The rows of A fall into 3 groups, which share some directions, and each row is roughly a mix of its group's hidden directions.
A, 103 rows:
[[-47  11  33 -10  17  23   0 -55  -9 -23]
 [ 47   1  -3   2 -43  13  53  -1  20 -23]
 [-16  -3 -39  34 -22  32 -48 -13  32  -4]
 [-37  -8  57 -22 -29  19   4   7   5  39]
 [ 15 -37  -5  14  26 -26 -48  45  16  18]
 [-30  17  12  35 -15 -30 -37  24   2  49]
 [-16  22 -25  55  21   4 -15 -19 -50   5]
 [ 42  -4 -23 -33 -53   9   1 -26 -30   7]
 [  9   6  27   0  28 -20  58   9  29 -40]
 [ 28  -7 -18  48  23 -33 -22 -42  18 -17]
 [-56  29   7  17 -23   2   2  31  11  45]
 [ 11 -20   2  13  -2 -11  29  68  -8 -40]
 [-27  25   2  22 -31  30 -36  21 -32  39]
 [ -4  41   8   0 -29  50 -41  33  -7   5]
 [ 11  -9  32  22  57  -2  27   5  30 -36]
 [ -9   5  45  38   8  27 -53 -26  -3  -8]
 [-45  24  27  20  14 -12  20  37   7  45]
 [-38  -6   5  31   6  -5  12  27  18  65]
 [ 10 -57 -16 -29   9 -40  37 -11  20   1]
 [  0  33  34  16  48 -36 -16 -30  -1  25]
 [ 46 -25   2  41  30 -46 -21  -5   1   7]
 [ 27 -48 -45  10 -26  13   1   2  10 -44]
 [-17  37 -34 -24 -14 -52   4 -24  27 -19]
 [ 21 -19   0 -17  40  -3 -20 -54  -1 -45]
 [ 22  20 -26  56 -18 -31  -7  -1  14 -42]
 [  5  29  22  11  42  45  33  39  -5  -2]
 [  8   8  67  31   1  30 -37   1   9   1]
 [ -7   4  59 -24   5  47 -15 -13  23 -27]
 [-11  40  -6 -36 -24 -40  39  -1  -3 -34]
 [-51  36  -4  45 -22 -15  -7  25  18  17]
 [ 49  11   5  26 -32  -2  36  12  17 -44]
 [-12 -20  22  29 -59 -15   5 -36 -19  25]
 [-57  -5  41  34  22  -9  25   8  18  17]
 [-40 -18  -9 -24  21  34  37 -27 -41  -5]
 [ -2  26  -7 -25 -32  37  56  25  -4 -20]
 [-19 -11  29 -15 -14 -47   0 -41 -45  17]
 [ 13 -10 -37  -2 -11  16  -9 -46  14 -59]
 [-17  24  -1   1  45  29 -43  24 -37  22]
 [ -5 -22  55  40  -4  -9 -43 -19  12  20]
 [ -6  54 -29   9   1  52  -1   1   9 -36]
 [-35   3   7  68 -16  20  -1   7  37  -3]
 [ 19  15   8  50  -5 -53 -38  13  -4  19]
 [ 11 -39  21  -9  50  -1 -17 -53 -12   0]
 [-32 -12  16   9 -43 -14 -48  -1   6  45]
 [-49 -22  12 -41  -6  49   4 -19 -21   2]
 [ 42  -2   4 -10 -56 -33   6  17 -36  14]
 [  4  68   5  -5  -2   2  24 -25  -1 -46]
 [  4  44 -10  13 -64  -5  -6  35 -11 -15]
 [ -3  -6 -29  -3  17 -59   7 -45  21 -28]
 [-17   2 -24  -7 -63  29  16  44   0   1]
 [ -1  12  16  -2  43  -5  44  11   1 -60]
 [ 50 -51  -9  12  36 -17  21  -2  11 -22]
 [-56 -36  -6  16 -10  -3 -39  26  13  28]
 [-41 -20  18  -4   2   7   3  38   0  63]
 [ 73  26  -8   9 -30 -13   5 -14 -16  16]
 [-25  -9 -24 -34 -23 -23 -42 -39 -26  23]
 [ 17   3  37  23  46 -22  42 -29   7 -24]
 [-48  17 -47   1 -19   5 -36 -24 -29   6]
 [ 27  24 -11   0   2  -7  -9 -41  -2 -69]
 [-41  37  -3  34  -9  19 -32 -14 -41  19]
 [  5  27 -31 -24 -12 -21  28  14  42 -49]
 [ 13 -15 -12  11  -5 -25 -63  39 -21  26]
 [ -5  10  23   0 -37 -64   3  -9 -41  -3]
 [ -6 -45  -3  12  49   4 -45  12  29  19]
 [  1 -29   3 -36 -16   4  51  40  -4  36]
 [  0  -4 -21 -56  11  19  58   9  -2 -21]
 [-35  17 -49  15   8  11 -25 -34 -41 -12]
 [ 50 -18 -44  31  26 -19 -17   0   3 -30]
 [-21 -41  -4  14  41 -12 -23  -8  56  -8]
 [ 32  39 -51  13  13  23   0  28 -21 -27]
 [ -1  49  18 -33  11   9 -14 -60  -9   3]
 [  1  34 -70   9   2   4 -25  -3 -22 -26]
 [ 33  39  11  32   7  38  27  13  -6 -43]
 [  0  -6 -26  -7   3  53 -29 -60  -6   0]
 [ 18 -34  -7 -19  -5 -22  -4  60  15  42]
 [  9  10  13 -34  28   5   5 -25 -12 -70]
 [ -8 -24  -6 -18 -20  29   5  -1   2  75]
 [-40 -12  23 -24  -9 -42   3   3 -30  49]
 [ 62 -16 -34  26  21 -27   5  22  10 -15]
 [ 12 -20 -42   1 -31  15 -59  10  -2  31]
 [-37   4  32 -26  48  -9  27 -39 -14  -2]
 [-30  24 -21 -15  43 -31 -28  -4  20 -43]
 [  3 -59  -2 -32 -19  18 -26  25 -15  36]
 [-49 -21   2 -42  -8  48   5 -15 -25   5]
 [ 19  -4  15  39  19 -46   4  50  -7 -29]
 [-72 -17  -6  10 -14   4 -40  15  15  11]
 [  7 -42 -42 -25   6  31  31  26 -33   8]
 [-21  61  34  30  10   3  29  -1 -24  14]
 [  5 -32 -37 -21  17  21 -57   4  10  30]
 [-46  42   3 -19 -30  25  -7 -16   3  43]
 [-41  28   0  21  27  -2   3 -56 -27 -19]
 [ 15   6 -18 -36  10  14  67  33 -10  -3]
 [ 27 -52   8 -43  -4 -13  27  18  37  -1]
 [ 43 -16  -1 -42  10  12 -12 -36 -18 -46]
 [-47  22  10  21  60   9 -20  -6  10 -23]
 [ 15 -34 -51  16  28  14 -25 -22 -23 -33]
 [-10  13  17 -38 -17 -59  43 -10 -14 -12]
 [-20 -38  35  -2 -23 -45  16 -30 -12  31]
 [  0 -79 -14 -17  21  18 -11  -8   6  16]
 [ 10 -41 -15   2  24 -16 -64  18   5  25]
 [-23  39  16 -27 -33 -26  42 -13 -35  -2]
 [-37 -28  34  32 -13  -1 -13 -22 -22  49]
 [  6 -45  32 -38  36 -10 -33  14 -26 -12]]
Here is one row of each group, with its name. Which group are the others in?
[  1 -15  -7  12  40 -15 -34 -57  14 -32] : E
[ -8  48  12  24  22  21  29 -13   7 -54] : M
[ 36  10  13   7 -24  -4 -58  19  44 -13] : Z

[ 17   2   3 -29  38  51  37 -35   4 -15] : M
[ 47  28  -4 -38  18 -16  25  25 -15 -38] : M
[ 22  -4 -22 -28   8 -38  -1 -23  45 -47] : Z
[ -7  26  10  33  36 -39  22 -47  -1 -22] : Z
[  6  26 -25  50 -50 -14   0  19  12  31] : E
[-57  20  15 -24 -17   6 -30 -46  10 -11] : Z
[ 35  -6 -37 -37  -3  12  37  48   3  -6] : Z
[-35 -23  -3 -26 -35 -22  27  14  -6  54] : Z
[-31  48  33   6  49 -18  16 -11   4 -21] : E
